A single turn carries every row of the set below to another of its rows. Some are shown first; where does it send the rows asked next?
kote: [  8.3  -3.9 -17.5 -11.2  -3.5 -18.8   2.3   4.4  -9.6  -5.8 -43.4  14.8
 -25.0   9.6   1.5  -7.8  34.8  10.1 -10.6   6.4   2.7   8.7   9.8]
lem: [-17.1 -10.0 -14.8   5.9 -21.3  -9.0 -12.0  16.3 -13.1  -5.7 -29.2   4.2
  10.7  17.2 -17.3  -0.1  24.4   6.0  22.3  17.6 -11.3   2.8 -20.7]
Dil: [-10.8   3.2 -34.9  -4.1 -14.7  -0.1  13.6 -30.2 -24.8  12.6 -25.4  14.2
 -11.9   4.8 -16.4  -3.8  -3.2  -8.8  -9.5  -7.2   0.3   3.1   0.1]
zape: [-11.0  -2.4  -1.4 -21.0 -23.5  -2.2   3.0  -5.0 -11.1  -3.4 -20.6  24.5
  14.0  -1.8 -31.5  11.8   0.6  -4.4  13.9  14.7 -10.5  -0.4 -35.5]
Niro: [ 19.4  -3.8  -1.6 -20.3   5.7  -5.5  -9.5   3.5  -8.5  11.9 -37.3  23.7
 -21.1  -2.9  -2.0   6.7  19.2   4.5  -4.1  16.1 -20.1   1.7  -3.5]
pom: [-16.1   6.7 -14.0   9.1 -42.5 -20.1  -3.5   8.3 -27.1   3.5 -40.3  24.4
  -2.2   9.3 -29.6   8.9  11.0  -0.4  -2.6  23.1  -0.3   7.9 -19.9]
kipo: [ -0.2 -11.2 -12.8 -12.1  -9.2 -15.4  24.7  -7.0 -14.8 -16.0 -44.1  -3.1
  16.5  12.7 -16.2 -12.7   7.3   8.5  17.8  20.7  -4.2  16.0   6.5]
Mavip: [ -3.1  24.0 -16.5 -26.6  -7.9 -22.1   8.1  16.3 -23.7   7.8  -7.5   7.1
   1.3 -19.1   3.0  -2.3   8.6   0.2  -4.5  14.4  -9.5   3.1  -5.6]
gusu: [ 23.9  -8.8 -23.2  -1.3  -8.0 -18.6   2.9  -1.9 -18.2  12.4 -20.3  18.2
   8.0   9.6 -16.8   9.4   5.3  28.4  -0.5  35.1 -14.3  18.2 -18.4]
tunif: [-19.1  -5.4 -24.7 -13.8 -10.6   7.1  15.6  -9.1 -35.9 -11.9 -36.0   9.9
  20.1  -9.1 -17.0  -5.9   6.3   2.9 -19.6  13.7  10.9   5.0 -16.9]
mefip: [  5.4   0.5   2.6   7.0 -27.3  -9.6   8.3 -14.5  -9.7  17.0 -32.5  12.9
 -11.9  23.0 -17.9 -14.4   5.7  18.7  15.4  13.7   2.9  12.3 -20.1]
Zoki: [  0.4  -7.2 -21.8   2.0  -9.1 -14.8  24.2  -1.6 -16.3 -16.3 -46.0  -1.5
  -2.2  11.8  -2.7 -16.6  16.2  12.8   6.3  14.7   5.9  15.2  13.4]
nabez: [  0.3  -7.3 -23.5  -4.3  -4.3 -12.8  11.4   0.1  -9.5 -15.4 -46.4   5.9
 -14.7   9.7   6.9 -10.2  28.2   9.8  -1.3   1.0   7.4  15.1   9.5]
fomez: [-19.4   1.2 -32.1  -7.9 -10.7   3.9  16.5 -27.3 -30.3  11.6 -26.5   9.0
  -2.7  -3.4 -17.2  -5.2   2.0  -5.3 -21.5  -3.7   0.3   7.2  -6.2]
ruto: [ 14.7  -5.2  -2.8 -18.5   2.4  -2.2  -3.2   7.5  -8.0   5.7 -39.9  22.7
 -24.2  -1.1   6.4   3.8  25.0   2.2 -11.2  11.4 -13.6  -0.3   3.7]
Duba: [ 14.5  -1.7 -13.1  -9.1   1.6  -8.3  -5.4   5.2 -11.7   3.8 -40.2  17.1
 -29.1  -0.2   2.0 -10.2  31.2   7.9 -10.6   3.8  -2.8   3.1   2.6]
Zep: [-24.2  -3.4 -32.8 -16.0  -9.3   7.6  18.4 -19.4 -28.1   2.5 -29.1  14.5
  12.1  -7.8 -15.5  -4.1   4.8   2.5 -20.1  -3.6   6.0   9.7 -10.2]
Naz: [  5.2  -8.2 -14.5   6.8  -7.9 -18.5   6.0  -0.8 -23.9 -14.2 -40.2  19.4
  -1.9   3.0 -34.5  14.3  -0.5   8.7  25.4  16.3  -1.3  15.5  -9.0]
doba: [  2.2  15.0 -24.8 -29.6  -7.7 -19.3  10.1  19.7 -18.0   1.8  -8.5  11.0
  12.8 -13.2   8.5  -8.9  11.8   8.8  -1.5  11.1 -11.6   7.6  -4.4]
rep: [ -8.6 -18.5   1.7 -14.9 -25.3  -4.6   8.0  -1.0  -6.3  14.8 -17.0  -3.7
  14.0  11.7 -12.7  -6.9   2.7  27.2   5.6  21.1 -14.4   6.1 -24.7]
zata: [  3.9 -15.8 -30.8  -8.4 -13.8 -12.4   1.8  11.6 -17.9  -3.9 -35.4  16.4
  23.9 -13.4  -4.6  -9.4   3.5  15.9  -1.5  25.5 -29.2  18.8  -4.2]
tovu: [-18.3  12.7 -14.1 -20.7  -9.9 -18.2  10.7   9.3 -29.1  10.1 -10.8  13.7
  -7.0 -16.3  -6.1  22.4   5.7 -13.8   2.6  19.4   0.7  -1.4 -12.1]
mebe: [-19.0   8.2 -12.9 -20.2  -7.7 -19.8   5.9   0.3 -27.0  11.6 -17.7  13.4
  -9.0 -14.6 -13.7  31.4   3.9 -10.6  -1.0  23.7  -2.0   1.5 -16.7]
puze: [-10.3  21.6 -12.8 -30.4 -11.6 -23.9  12.4  11.7 -24.3  11.3  -8.6   9.2
  -6.0 -18.0  -2.5  11.8   7.8  -0.6  -9.5  16.4   0.5  -0.5  -7.5]
bidu: [ -9.7 -11.6 -22.4 -13.6 -12.3  -1.8   3.5  -7.1 -27.6 -17.8 -35.9   5.3
  28.9  -0.1 -11.8   0.5  13.6   3.3 -11.3  31.4   8.9  10.4 -27.1]
pok: [-11.0 -17.5  -9.7  11.4 -14.3  -3.4   9.9 -16.8   1.6  14.1 -39.0  17.2
  -6.7   9.5 -27.0   7.4  10.5  16.9  16.6  20.1  -3.0  20.9 -13.2]
Duk: [  0.4  13.3   8.6 -11.2 -32.0  -5.4   0.3   6.3 -10.3  14.4 -48.0  30.7
   6.3   2.2 -26.0   1.3  -0.8  16.0 -12.1  22.7 -17.0   7.6  -2.6]
tigav: [ -1.4  -9.9 -29.2  -0.7  -9.4   1.8  15.0 -30.5 -21.8  21.4 -19.8  13.1
 -16.4  14.0  -9.6  -2.5  -0.4  -7.5  -2.0   1.5  -1.0   6.4  -4.2]
gam: [ 17.5  -4.9 -10.9 -10.7   6.6 -13.7  -3.1   4.4 -13.9   0.9 -42.2  19.3
 -26.4   5.3   5.5  -0.5  27.8   5.2  -8.7   5.3  -5.4   0.3   1.9]
seker: [ -7.3  16.9 -12.9 -27.6  -3.2 -25.0  11.8  10.0 -27.6  11.6  -9.1  13.8
  -3.2 -17.4  -1.8  15.8   1.3  -1.8  -2.8  16.2  -1.1  -1.5 -10.7]
mon: [ -3.8  18.9 -18.5 -33.6 -14.2 -27.2   9.0  14.0 -22.1   3.5  -4.7  15.4
   2.2 -17.3  -0.4  -0.1   2.6   1.5  -3.6  12.4  -4.2   3.8  -7.1]
bikov: [-13.7  -5.4 -10.1  -8.8 -12.3  -5.9  -9.5  17.7 -10.3 -11.8 -30.1   3.4
   9.9  21.6 -16.7 -10.7  33.4  16.7   9.0   7.3  -4.3  -4.9 -11.5]
kisud: [-17.6   0.5 -34.2  -7.2  -7.8   5.4  10.8 -28.5 -24.9  13.0 -27.9  20.4
  -1.2  -0.8 -21.1  -6.6   0.8   0.5 -16.4  -4.4   8.2  10.2  -3.5]
Soniv: [-21.9  -7.9  -6.0  -2.4 -27.7   8.7  -5.6  -2.8   4.2  -6.5 -44.0  10.9
  17.1   8.9 -11.7  14.1   0.3  12.1  -4.3  14.8 -20.1   4.7  -3.3]
kipe: [-23.0  -4.8 -26.9   4.3 -26.5   8.9 -10.1  -7.5   1.0  -6.3 -31.2   9.8
  17.9  12.4  -5.5   2.1  -0.5  19.6 -11.3   6.0  -8.2   5.3  -3.7]
pubu: [  9.2   4.5 -29.4 -18.9 -14.5 -13.1   7.3  19.9 -22.0  -3.8 -20.9  13.7
  21.1 -11.2   5.6 -15.6   7.1  13.4  -8.0  21.4 -23.4   6.9  -2.1]
togup: [-23.6 -11.6  -7.1 -17.3 -25.7 -15.1  12.3  12.1  -8.3   5.4 -13.9  -3.7
  11.8  -2.5 -12.8  -6.5  -2.1  33.4   3.1   8.3 -10.8   5.6 -11.5]
Vugu: [  1.2  12.9   3.1 -11.4 -29.8  -8.9  -1.5   9.4  -1.1  16.5 -39.4  28.9
   3.8   5.1 -11.7   8.7  10.3  20.3 -12.1  24.0 -30.0   5.5  -4.3]
Gubu: [-21.7   7.9 -10.9  -1.2 -39.8 -13.7  -3.1   1.2 -27.6  -1.3 -31.5  24.4
   1.2   5.4 -27.9  13.3   9.4  -6.2   0.0  14.0  -4.9  -0.4 -32.7]
sinu: [ 10.6  -5.3 -12.0 -12.1 -26.4 -17.4  -3.6   6.3   7.5   2.7 -26.3  20.5
   2.9  17.2  -4.3  16.0  23.1  10.9  -0.4  32.7 -27.7   6.9 -16.6]
gisam: [ 15.0   4.0   0.7  -1.4 -38.0 -14.9   4.3  -5.7 -17.1  13.4 -28.7  14.3
  -3.6  24.7 -19.2 -17.3   2.2  14.3   4.5  21.0   1.5   8.7 -20.7]
volig: [  4.0  -8.1 -26.3  -1.1  -8.8  -6.0   7.4 -33.8 -18.8  16.0 -24.0  10.2
 -21.0  19.5 -13.0   5.6  -0.4  -9.7   7.3   6.9  -4.7   7.6  -7.1]
gide: [ 10.4  -4.0  -7.2 -23.3 -14.5  -5.4   6.8 -11.3 -20.1 -16.1 -36.9  22.1
  15.7   9.6 -30.0  26.8   1.3   8.0 -15.8  23.9 -10.9   1.8 -17.5]
Mef: [ -8.6  -3.3 -33.8  -1.5  -5.2  -1.4  13.7 -32.4 -27.3  16.6 -27.0  17.0
  -9.2   7.8 -13.4   4.3  -3.9  -5.9 -10.6  -4.0   0.7   3.4  -1.2]
gipib: [  7.6  -1.6 -15.5  -3.9  -2.9 -12.4   2.5  -0.3 -11.5  -8.7 -45.8   7.2
 -26.4   4.5   6.4 -10.9  28.3   3.8  -9.7   2.1  -0.4   8.6   7.9]

bidu goes to kipo
gipib goes to Mavip
And these:
pok goes to sinu
mebe goes to volig
nabez goes to doba
puze goes to Dil
pubu goes to tunif
rep goes to Soniv
bikov goes to togup
gisam goes to Duk
mefip goes to Vugu
tovu goes to tigav
gusu goes to gide
kote goes to mon
gam goes to seker

